One hidden turn or mirror swaps the rows below in pairs. Which row is each named row swapped with?
The rows were stretched afterwards, more along some directions than others.
bokot: [  6.0   2.6  -1.8   8.1 -12.7  11.4  -7.2  -8.9 -15.0   6.3 -31.0  -4.0
 -18.5  -3.1   6.2  30.0   7.0   7.9  15.0   2.4  22.0  -4.5   2.0  15.5
 -22.2]
taso: [ 33.8   0.5  22.2   3.3 -11.6  -0.2  -6.3 -22.4 -10.7  14.5 -10.8   3.9
 -10.6  -9.9 -10.4   1.1  -7.2  18.4  -5.9  -5.8  13.7 -23.5   0.8   0.1
  -1.0]
Sov: [ 11.7   0.6  24.4  13.8  -8.5  -5.7 -28.2 -31.9 -14.8   5.8   0.8  -7.7
 -21.5   5.1  -0.3   0.5   6.8  34.6  21.4  -4.5  12.2  -4.8  12.2  -9.5
 -24.0]
latug: [  8.8  14.8   7.7  -1.4 -26.6  25.5 -20.6 -28.7 -14.5  16.6 -19.4   8.5
  -0.8 -24.8  -0.6  14.4  15.4  -5.6 -21.7 -10.8  12.1   9.3  -5.5 -31.9
  -0.6]
netab: [ 40.7  21.9  15.4 -15.7 -24.3  50.0 -34.4 -40.0 -35.3  -3.1  -9.5  -1.8
   6.8  -1.6  -7.6   9.7   1.0  19.6  -1.3 -18.5  -0.1 -19.7 -14.2 -17.8
   0.2]
fom: [  3.8   2.6  -2.0   8.8  -9.4  13.9 -10.5 -15.5 -14.3   6.7 -32.3  -6.5
 -20.4  -7.2  10.5  34.7   3.4   9.0  17.5  -3.3  19.7  -9.6   6.7   8.1
 -22.8]
Lopa: [  4.4  37.6 -31.2  38.1  -5.0  11.5  -2.7  -3.8   0.6   6.8  -3.7   3.2
   9.1 -20.0  -6.9  43.5   8.8  -8.9  -9.8 -18.4  10.9  13.1 -42.7 -22.1
  10.5]
Sigi: [  5.0  13.0 -12.1   9.5   6.2  -9.0 -18.9  -4.2  -7.0   5.3  -7.5  12.7
 -13.2 -18.1 -25.7  15.5  35.6  24.4  13.3  -1.5  24.9  -5.8 -15.0 -11.5
  13.3]
fidal: [ 35.1  -0.3  13.9  13.5  -7.5  10.0 -11.9 -25.7   7.4   2.9 -17.7  -6.2
   8.0   8.3  28.1  24.5  -7.1  -2.6   7.2 -12.0   5.4   5.7 -14.4 -13.6
  -4.0]
zana: [ 13.7   0.0  11.9  13.7 -13.1   5.3 -21.2 -41.0 -28.3  22.4  -0.9  -3.2
 -12.0   2.1  -6.8  10.5  17.9  32.0  26.3   0.6  12.8   5.0  18.2 -12.6
 -31.1]
letut: [ 53.8  19.3  12.5  -2.3 -10.8  43.7 -22.3 -40.5 -27.7 -27.3 -14.2 -13.1
  15.8  17.2   4.9  28.4 -31.3   7.3  11.1 -34.0  -1.7 -25.8 -27.3 -15.1
  -8.7]
vudiv: [ 16.9 -10.0  17.2 -12.6  -5.4   6.8  -9.5 -42.3  10.2  -5.0  -1.8  -8.1
   2.4  10.3  20.7  -4.3  12.3  22.2  18.4  -7.0  -6.9   3.7   3.6 -17.0
  -8.1]
Babat: [  7.9  -5.6   1.8   7.9  -7.3   8.1   4.6 -46.2 -16.9  25.0   1.9  18.9
  20.1  -1.2  -2.4   3.9  10.7  11.5   8.0  -9.9  14.9  22.3  -5.7 -21.7
 -38.3]
bozu: [ 35.6  24.4   1.2  -8.8  -2.2   8.9 -23.4 -30.1   0.6  18.3  -8.7 -11.6
   9.6 -13.9   3.1  33.0 -16.7  19.1   2.6 -12.0  -3.0 -11.1   6.7 -31.7
   8.0]
zazo: [ 32.8  23.6  12.5 -10.9 -18.4  48.6 -31.5 -37.1 -32.4   0.6  -8.0  -6.6
   8.4  -8.5  -7.2  12.2   8.6  14.3  -4.7 -11.1  -0.6 -11.9 -12.4 -19.0
   8.6]
zurel: [  2.8 -14.4  27.4 -10.6 -21.3 -19.6   1.3 -24.8   1.6  -3.5   0.1   3.8
 -17.5   4.0  13.6 -23.7   5.5  16.7   5.3  -9.6  10.8  -1.5   0.7   4.3
 -15.0]
zugiv: [  5.9  16.1  21.2   4.6 -25.1  20.8 -18.8 -31.9 -21.2 -17.4  -7.9 -12.2
  14.4   7.2  18.0  23.4  -7.0  -7.5   9.1 -24.5  15.3   6.5 -26.3 -20.9
 -18.7]
rem: [ 19.0  37.4  -2.5  10.3 -19.1  39.1 -38.2 -19.4 -29.3  -7.9 -19.5  -8.7
  23.6 -10.3   2.9  51.3   1.1  -9.9  -6.8 -17.3  15.9   3.6 -32.7 -32.3
  -2.4]
zik: [  8.5  22.2   7.5  22.2   5.6   3.5  -3.2 -23.0  16.2 -22.4 -22.3  -7.9
  -4.2   2.8  25.0  36.3  -6.0  -9.2  11.2 -24.3  11.6   9.2 -21.7 -20.3
  24.0]
lat: [ 19.2  20.7 -20.1   5.1  -9.5  24.7 -32.0  -9.9 -22.5  -1.5 -24.7   7.8
  10.3 -22.4 -16.1  40.5  15.7   8.5  -5.3  -9.2  18.7  -9.2 -18.4 -30.5
   2.2]
Ket: [  0.8  12.9  18.5   6.8 -20.2  10.9 -12.2 -24.8 -11.7 -18.8  -9.0 -10.7
   6.5   4.7  23.3  17.6  -6.2  -7.7   5.7 -25.2  15.4  14.3 -23.9 -15.9
 -16.4]
Fozo: [ 31.0  -2.8  14.8   6.1 -10.0  13.7 -16.0 -25.8   3.8   5.5 -17.8  -7.3
  10.0   6.2  23.0  20.3  -2.3   1.1   7.1  -7.3  -3.3   1.4  -9.2 -17.6
  -4.3]
gake: [ -6.7  14.0  16.3  28.6 -13.8  15.5  -8.6 -33.1  -4.4   7.1 -18.2   1.5
 -16.9  -2.5   6.7  15.2   3.4  -0.9  -3.3  -6.9  14.1  12.4  -7.9 -11.8
 -13.3]
tolop: [ -3.8  33.1 -34.9  35.4  -3.6   6.0  -1.8  -2.4   1.4  11.7  -2.7   8.7
   0.3 -28.0 -13.6  35.9  19.8   0.6  -8.1  -7.8  12.8  13.4 -27.7 -21.4
   1.5]
piz: [ 10.7  -5.2   6.8   4.0 -15.2   8.3  -4.8 -46.1 -17.6  34.3  -0.1  12.5
   4.6  -2.3  -1.6   4.9  19.2  21.2  18.3  -5.0  16.4  19.2  12.0 -21.2
 -41.4]
dabop: [ 11.9  -1.3  -3.8  10.7  -8.9  12.5  -3.2 -16.3 -20.7   5.8 -29.2  -4.4
 -17.1   0.4   8.9  27.9  -3.4   6.9  16.4 -10.3  22.2  -4.3   2.8  12.8
 -30.2]
zol: [  1.8  -1.8  -1.0  -3.5 -12.8   5.0  -5.3   9.0   8.3   4.3 -18.3   9.3
 -27.9 -17.1  -1.0   8.3  20.4   7.5  -2.2  13.7  17.4   0.1   7.6  17.8
  -4.5]
Pani: [ -5.1   0.2  -0.1  -0.4  -2.6  -3.4  -5.0  10.8  16.0  -2.5 -18.4   3.6
 -29.4 -20.5   9.1   9.6   9.7  -0.1  -8.0   9.8   9.6   8.8   3.9  14.5
   5.2]
rosel: [ 12.3  18.1  20.5  17.8   4.0 -13.9 -10.6 -23.7   4.2  22.4  22.8 -12.5
  -0.1 -11.2  -8.6   1.6  17.5  22.8   8.6   0.3   5.3  -9.7 -16.2 -26.2
   7.8]
gafu: [ 11.7  18.2   8.8  -5.8 -24.6  29.8 -21.2 -27.0 -19.7  16.5 -15.5   4.8
   4.9 -21.8  -2.6  17.5  17.4  -1.5 -16.7  -7.8   4.7   9.3  -8.0 -30.1
   7.7]
Ded: [  9.7 -14.6  20.4 -22.8 -11.1   0.7  -8.4 -45.2  13.9  -3.3  -2.2   0.6
  -3.2  10.5  17.5 -15.0  17.6  27.6  21.3 -12.4   0.4   4.6   5.2 -19.4
 -13.0]
kon: [ 45.0  19.2   9.3   5.0  -4.0  31.1 -16.0 -37.5 -17.1 -33.4 -13.7 -18.4
  18.9  20.7  14.5  36.1 -38.1   7.7  15.3 -36.8   1.1 -20.6 -32.4 -16.6
  -3.0]
kuz: [-17.3   1.9  10.2  -2.2 -17.4  13.0  -5.5 -44.6  -0.6   1.4   4.4   6.2
  -8.7  -6.1   0.8 -14.7  23.0  18.4   7.9 -17.2   9.7  15.1  -1.8 -17.5
 -17.9]
raro: [ 38.4  32.2   6.4   1.4 -20.2   7.7 -45.7  -5.3  14.2   9.7  -7.3 -16.7
 -11.9 -15.0  -2.3  24.5  23.5  20.1   6.0   2.0   6.0 -22.7  -5.3 -17.1
  32.0]
Nuve: [  8.2  29.1 -30.5  -1.3  -6.2   5.0 -11.9 -24.6   0.7  27.5  -0.1   5.6
   4.1 -32.9 -15.7  24.4  14.4  19.0  -5.4  -8.9  -5.9   0.0   2.0 -38.1
   7.1]
Ravan: [ 31.2  -8.0  14.7  -4.5 -21.2   5.2  -3.4 -24.5 -13.6  12.2 -12.2   9.8
 -12.2  -6.9 -11.9  -5.3  -6.9  19.8  -7.6  -8.5  10.9 -29.6   5.6   2.5
 -10.6]
fiv: [ 38.7  18.4   6.3  17.0  -0.6  16.4 -11.2 -29.4 -15.4   1.1   0.8  -2.6
  37.7   6.0   0.3  15.0 -38.1  -4.4  -8.2 -32.9   4.5  -6.4 -50.0 -24.2
  -8.4]
Fofi: [  4.3   4.7   4.9  26.0  -4.5   4.0   2.6 -34.9 -20.6   4.5 -31.7  -7.4
   1.7   1.5  15.3  37.1 -20.5  -1.2  16.0 -23.8  26.2   2.8  -4.8 -15.2
 -38.7]
bam: [ 13.3  13.6 -20.8  11.9   5.1   1.3 -22.0   1.1  -8.4   0.4  -8.1   9.0
  -5.5 -21.1 -27.9  19.7  30.2  18.8   6.4   0.7  18.6  -8.6 -16.4 -15.1
  20.7]
vuke: [ 32.2  17.9   4.5  13.7  -3.5  17.6 -13.0 -38.1 -19.2   2.7   6.7   1.5
  44.1   5.9  -4.8  13.7 -26.0   0.9  -6.5 -32.5   3.6  -4.9 -47.9 -29.8
 -10.2]
zel: [ 17.4  27.4 -16.1  -8.2  -2.4   4.7 -11.4 -25.2   2.8  25.9  -7.2  -0.9
   0.9 -24.6  -4.0  25.5  -0.2  15.0  -3.2  -8.5  -4.6  -1.3   7.1 -34.4
   8.2]
maki: [ 15.8  -0.1   6.3   7.9   0.0   5.1   2.1 -44.0  -9.2  19.6   1.5  12.1
  31.0   2.3   2.8  -1.0  -9.5   0.6   2.0 -21.8  12.2  16.4 -22.8 -26.5
 -27.2]
puvol: [ 16.0   4.2  12.9  11.5 -14.3   3.0 -22.1 -36.3 -27.7  19.8  -3.6   0.6
 -18.3   1.4 -11.3  12.0  14.1  31.5  26.3  -0.9  13.5  -4.8  13.1 -11.4
 -35.1]
malal: [ -2.7   0.8   8.4  25.6 -14.2   6.9   2.5 -39.2 -19.8   1.0 -31.8  -7.9
   0.7   2.7  21.9  32.5 -24.7  -9.4  10.4 -29.9  20.5   4.5  -6.5 -19.5
 -41.7]
vudav: [ 59.6  32.6  15.2   3.3 -15.0  16.5 -40.6 -16.6  -8.8   7.8   1.4 -17.0
  13.4   0.6  -8.6  13.3 -12.6  12.8  -1.6 -15.2   1.3 -35.4 -33.3 -15.8
  22.7]
Vonub: [ 24.5  14.7   8.9  -1.1 -23.0  -2.7 -27.1 -13.2  22.7   6.8  -1.1 -15.3
 -18.8  -9.9   5.9  17.3  25.6  24.5  14.3   1.0   4.2 -17.4   7.0 -14.9
  19.0]
Luda: [ 55.2  27.6  10.2  12.7  -0.8  14.8 -32.9 -18.9 -14.2   1.6  -3.2  -6.7
  24.9   4.1  -2.1  12.9 -29.2   2.0  -6.4 -24.0   4.8 -18.7 -49.5 -14.5
  12.9]
sol: [ 18.5 -22.2  21.6  -9.7 -16.9 -15.1  11.1 -25.8  -4.1  14.2  -9.5  17.4
 -19.0  -3.5  -1.6 -21.9  -5.5  20.1  -2.9  -3.8  13.4 -12.1  11.8   7.8
 -22.3]
dimu: [ 21.4   9.2  14.1   6.4 -16.8 -10.7 -23.2  -4.8  27.1   3.4  -3.5 -12.2
 -24.5 -10.8   6.1  12.7  26.2  20.3  11.2   8.6   6.0 -14.7   7.6  -6.8
  15.8]
zozas: [ 27.8  11.0   4.8   9.0  10.3  -9.1 -10.7   3.2   0.3  -9.7   0.1   3.3
 -11.7  -2.7 -16.2   7.0   7.4  15.9  13.1  -7.7  23.2 -12.4 -24.1  -0.6
  20.5]
Zafo: [ 18.8  31.6  -8.8   9.0 -15.4  36.8 -40.0 -23.5 -29.7  -2.9 -22.6  -5.2
  20.9 -16.5  -5.8  50.7   9.4   0.4  -0.7 -12.5  17.5  -4.0 -21.9 -38.3
  -2.6]
Por: [ 11.5  -4.2   7.4   7.3  -2.1   5.8   4.4 -44.1 -11.6  17.7  -0.1  13.2
  29.5   2.1   8.3   4.3 -11.7  -0.1   2.8 -19.9  12.1  19.2 -18.7 -25.6
 -32.9]
bimop: [  3.7  27.8 -36.0   5.3  -5.2   3.6 -12.9 -15.3   3.3  21.7  -0.4   1.9
  -4.2 -33.0 -13.1  28.7  16.3  17.0  -4.3  -9.6  -0.2   2.8  -3.9 -34.7
   4.6]
Nito: [ 40.3  28.1   8.9  -1.5   3.6  10.9 -22.8 -19.0   3.4  13.3 -11.2 -19.7
   4.2  -8.4  10.5  36.7 -24.4   4.6   0.9 -10.0  -2.7  -5.0  -3.4 -17.2
  14.9]
Seru: [ 11.2  -9.4  25.1  15.0  -2.2 -10.9  -6.8  -8.4   7.8 -17.0  -0.8  -9.3
 -26.5  -0.3   9.6  -2.9  -8.6  15.4   0.0  -0.2   5.5  -7.6   5.0   2.5
 -16.2]
Lal: [ -4.4  -0.6  27.8  -8.7 -22.2 -11.9  -8.0 -27.6  -2.3  -3.6  -4.5   1.2
 -12.1   2.7  18.3 -12.3   8.9   2.8   4.8 -13.7  18.1  18.6  -8.0  -7.5
 -18.0]
kevir: [  1.4   5.2  -4.0   6.5  -8.2   8.6  -9.9   3.0  -2.3   7.3 -29.1   0.0
 -27.2  -9.8   7.9  22.9  16.2   7.7   7.1  10.8  18.3   0.1   4.7  18.9
  -9.0]
sule: [  7.9  28.9 -30.6  -1.3  -8.3   7.4  -7.2 -21.1   1.8  27.0  -0.7   5.6
  -2.4 -29.2 -16.3  31.3  18.3  15.7  -5.6  -7.7  -2.5   0.5   1.0 -32.1
   1.0]
nog: [ 36.1  10.7  31.8  23.9  -4.9   9.0 -17.7 -10.6 -24.8 -17.8 -11.5 -22.8
  -8.4  15.4   8.0  25.9  -5.1   8.5  13.8  -6.7  12.8 -32.3 -16.8   8.8
  -8.4]
mifi: [-20.1  -3.5  13.0  -7.9 -10.5   3.5  -7.0 -47.9   5.6   0.0   5.4   5.0
  -9.7  -5.6   7.1 -15.1  29.2  26.3  14.0 -14.7   8.9  20.8  -0.8 -19.3
 -15.1]
Tafug: [ 45.7  21.1  29.5  18.1  16.3   1.4 -17.7  -9.4   6.5  -7.9   3.4 -24.6
  -0.6   4.0   7.0  19.4 -13.7  10.4  15.1 -14.7  16.9 -12.5 -22.9  -2.6
  28.5]
tev: [ 14.0  34.4   0.7  11.7 -18.8  34.6 -34.2 -20.4 -30.0 -14.3 -19.1 -10.4
  17.2  -7.2   9.0  47.2  -2.0  -7.8  -3.4 -17.5  15.4   6.6 -32.0 -27.0
  -5.2]

Swapped with Nuve: bokot
Swapped with lat: piz
Swapped with Pani: Nito
Swapped with fiv: Ket
Swapped with Seru: Tafug
Swapped with tev: maki
Swapped with Ded: netab
Swapped with Zafo: Babat
Swapped with rosel: nog
Swapped with fidal: latug
Swapped with letut: mifi
Swapped with zik: gake
Swapped with zazo: vudiv
Swapped with zol: bozu
Swapped with kon: kuz

